Each named turn below is shown by a few rows before and after it. Which turns, in which order, take the first row of each later pair to the second? The first pair is answered.
K_759 (before => after):
[ -9  17  -8 -13 -15  -6  20   0 -12  12  18 -19 -17 -19   1  -4  51   8
 -68  -8  16  -4 -14 -29  16 -37  23 -28   1 -19] => [-14  14 -17 -15 -11  -8  20   1 -10  12  14 -13 -16 -20   3  -5  51   3
 -59   0  21 -12 -12 -31  18 -47  29 -30   0 -22]
[ 11  35  44 -38  -4  19 -18  58  15   8   4 -45  25  -9 -16   3 -25  18
 -37  20 -39  18 -19  -5 -52   2  13  65   4 -22] => [ 12  30  41 -37   1   9 -14  59  15   9   3 -49  31  -7  -7  11 -21  17
 -34  26 -39  21 -20  -6 -47 -10  10  72   6 -27]
[ 24   5   2   9 -40  13  24 -15  -6 -19   0 -24 -22  19 -44  -7   2  21
  15  -1 -10  -6  10  35  15  52  -7 -48  10  33] => [ 32   3   4  14 -43  -1  33 -14 -13 -12   8 -41 -15  25 -27   7   7  30
   7  -6 -14   9   2  36  17  39 -13 -40   8  29]
[-12   2 -29  34  30   2 -21  25  36   5 -43  13   9  13  34  28 -37  14
   8  -2   2 -14 -28  15  12  20  15  27  -6  -5] => [-15   4 -28  30  30  10 -29  24  37   0 -44  20   6   9  26  20 -38  13
  13  -4  -2 -14 -25  15   6  30  18  24  -3  -3]
K_990 (before => after):
[  4  30  12  42 -21   1  16  -3 -50 -16  38 -17  14 -11  18 -24  -3   2
 -43 -34 -20  25  20  -3   2  -9 -10  26  -5  14] => [ 12  37  11  53 -28  12  17  -4 -30 -14  22 -13  11  -1   7 -25 -22  16
 -19 -34 -32  19  11  14   9  23  -5  20   2  28]
[-14   4  26 -30   3 -13  -5 -18 -36 -11  28   4  -8 -27  11  -1  33 -17
 -43  -8  37  17   5 -51 -25 -25   3  10 -16 -24] => [  3  34  36   2  -4  30 -12 -20  20   3 -15  35 -19 -15 -18 -26 -19   9
   0 -26  -1   6 -18  -9 -17  73  17  -2   6  19]
[ -3  31   7  15  40  10 -27  13  10  -1 -19  36  27 -24   0 -22  -7 -14
   3 -25 -11   7  -1  -3 -18   4  -1  26   3  -6] => [ 16  19 -19  30  22  -5  11  16  25   5 -30   9  27   9   7   4 -16  14
  44  -8  -7   2 -11  21   8  -2   5  14   5  -9]
[ -8   4  17   6  13   0 -12   8  -2  10  -3   3   2 -11   9  -2   0   5
 -25 -13  -1  13  -9  -5 -12   0  -4  10   3  -4] => [  1   4   9  15   4   3  -1   9  12  12 -16  -1   4   2   5   3  -9  19
  -3  -9  -5   9 -16  13  -4  15   1   4   7   4]
K_921 (before => after):
[ -4   7  37  26  16  29   5   0 -10  33 -53  40   3 -21  28  22 -45  23
   3 -30 -11  12  -1  23  -4  24 -11  47  26   8] => [ 17   2  42  29  -3  17  22 -11 -31  34 -33   9   2  -7  31  33 -28  38
 -12 -43 -11  29  -3  30   1  21 -23  39  25  11]
[-17 -22 -15 -14  -6 -24  28  -3 -20 -13  19 -16   2   7 -11  10  17  -6
   7  29  27   1   7  -4   3 -45  -2 -21   0 -17] => [-32 -17 -14 -19   6 -16  15   3 -11 -18  10   2   2  -4 -12   0  12 -21
  18  37  29 -11  10  -7   1 -43   4 -21   2 -17]
[  3  20  15   2  37  11 -40  14  28  -1  29  47  12 -43  20 -16  21 -25
 -35 -25 -30   7 -21 -17  -6  17  -4  40  15  20] => [ 14  24   9  20  35   5 -29  19  45   9  13  42  17 -29  33  -1   4 -10
 -22 -24 -38   9 -37  -4   7  24   0  49  14  18]
[ 20  12  29  13 -29  10  20   1 -23  15  35 -15  21  16 -47  15 -11 -28
 -42 -10  23  33  31  -5 -19 -28 -53 -17 -11  24] => [ -8  17  27   0  -7  26  -5   7 -10   7  22  26  19  -8 -63  -6 -16 -54
 -30   4  23  11  38 -22 -27 -27 -40 -17 -10  23]
Pairs:
Between the rows of a pair lie two turns.
[  3   1  -1 -16 -34  30   8 -11 -15 -12   6  -4 -27   8 -41 -24   0  11
  23   5   4  -2  24   9   9  27  -4 -40  16  24] => [  1 -17 -26 -20 -31   9  21  -6 -17 -13   9 -16 -23  16 -31  -6  11   7
  36  27  20  -7  25   6  19 -13  -3 -37  10   9]
K_921 K_990
[  8 -20 -11 -25 -13   3  27   1 -22  -6  45 -36 -18  -4 -21   1  35   1
 -14   4  22  11  17 -18  -5   0  -8 -23  -2   6] => [-18 -21 -17 -37  10  16   2  12  -4 -16  28   1 -16 -25 -28 -12  28 -22
   3  21  27 -10  23 -34  -9  -7   5 -16  -2   0]
K_759 K_921
[-12  13  33   9 -12  27   0  11  -1   1 -10  29 -15 -13 -19 -27 -10   3
   4 -20  -6  -6   6   8 -23  54  -4 -15  14  37] => [-22 -19  13 -13  -9 -17  19  13 -48  -9  27  -7  -7 -11  10   7  35 -14
 -14   6  29   3  23 -22 -21 -38 -15  -9  -3  -1]
K_990 K_990
[  4   3  16  -7  17  45 -16   7  11   2 -23  19   1 -19 -20 -26 -28 -15
  19 -20  -9 -11  -6 -27 -28  40   2 -12   9   8] => [ 29   4  15  13   4  34   1   7  14  19 -26  -9   7   2   1  -2 -37  14
  15 -33 -20   8 -28  -7 -14  51  -2   2   6   8]
K_921 K_759
[ 20 -13   7 -25 -12 -19   6   9 -29 -21  39 -42 -11  -3  11  15  39  12
  -9  12 -17   5   4  23 -18 -21 -13   4   3 -19] => [ -2 -18 -12 -31   3 -18   3  18 -15 -32  24 -19  -6  -8   4  11  33  -4
  18  39  -7 -14   7  16 -13 -38   0   0   1 -29]
K_759 K_759
[ 13   8   6   6   3   1  -9   5   5  14  -2  -4   7   4  19   1 -20  20
 -11 -21 -14  17 -15  17  -4  14  -1  26  -5   7] => [ 11  -3   4 -10  -4 -12  -1  -1 -21   0  21 -21   6   1  14   9   8   9
 -28 -13   5  22   3   3  -7 -17 -13  16 -10  -6]
K_990 K_921
[-23   1  35 -24   8  32 -20   4 -46  19  17  15  -2 -21  13  -9   8 -24
 -45  -9   3   2 -13 -16 -31  17   8  31 -10   3] => [  5   5  22  10  -9  37   7   3 -12  33 -15   7  -8  12  12   4 -26  16
  -2 -11 -15  -2 -35  28  -2  63  18  20  -1  24]
K_759 K_990
[ 12   0 -17  24  -3  -2  20   4  26   1 -21 -12  -9  14 -11  11 -11  22
  26   6   7  -7  -5  12  15   6   3 -15   9   6] => [-16  16  16   1  16  19 -22  -1   6  -7  -5  20  -7 -29 -18 -18   0  -7
 -21 -13   8  -3   9 -21 -18  10  -4   0   6   6]
K_990 K_990
[ 15   6 -15  43  15  47 -31   3   4  -8 -24  17  19  37   1  29 -17   0
  57  21 -39 -24  12  -2  47  23  45   9  20 -17] => [-15   7  10  13  35  53 -73  -3 -31 -22   5  33  21   2   5   9  14 -38
   0  16 -27 -20  35 -45  13  -1  36  23  11 -31]
K_990 K_990
[  2  -3  -1  11  -8   7  11   2 -12  -4   8 -17  -8   7   0   1  -4   9
   1  10   4  -3   2   5   2   1   0 -12   2   6] => [ -6   1   4   4  -5  13  -1   0 -13  -7  10  -7  -9  -2  -8  -9   0   1
  -5  11   5  -3   9   1  -4   5  -2 -13   6   8]
K_921 K_990
[ 10  -1  -3  12  12  -3  -1  17  30  19 -27  -7   7   8  41   8 -26  15
  18  -2 -16  -6 -30  20  20  13   8  27  10  -1] => [ -7 -15  -9  -4  21 -20  -1  16   6  10  -6 -14  11  -2  49  17  -2  -2
  -2  10   3  -7 -14  -3  14 -38   1  31  -2 -26]
K_759 K_990
[ 25 -18 -11  -2  -9  -4   4   7 -31  -2  -1  -1  15 -19 -18  32  24  -3
  -7   6  45   0  34 -30  50 -41 -31  19  11   6] => [ 26  10  25   2  -5  26 -29   2 -24   5  -4  23  12 -41 -32   1   9  -4
 -33 -29  22   9  27 -30  31  15 -34  26  17  27]
K_990 K_759
[ 12   3  18  14   2  22  18   1   6   2  -8   3 -11  -6 -14   1  -8   1
  17 -18 -28 -10 -14  21  18  19  13  -5 -13  24] => [ 14 -12  13   4  -7  -2  32  -5 -20  -3  15 -30  -8   0  -1  16  18  -1
   0 -12 -13   0  -6  11  15 -22   5  -8 -18   7]
K_921 K_990
[ 14   9  18 -14  11   8  24  -4 -32  14   4 -37 -41 -14  -3  11  10  17
  10 -24 -29 -11   1   5 -19  20 -17 -23 -12  18] => [ 10   7  20 -16  17   4  17  -6 -42  18  11 -39 -36 -18  10  13  15  11
  -5 -26 -26  -7   1  -3 -20   6 -21  -9 -19  13]
K_759 K_990
[ 24  -5   1 -14   2 -36   6   2 -15   7  13 -34  28  -2  39  30  13  15
 -36 -16   4  44  -4  11 -19 -16 -23  27  23  -9] => [ -3 -14 -13 -29  18 -36  -3   9 -16  -3   8 -10  26 -16  34  24  23 -13
 -23  10  19  27  11  -9 -19 -49 -14  22  21 -23]
K_759 K_921
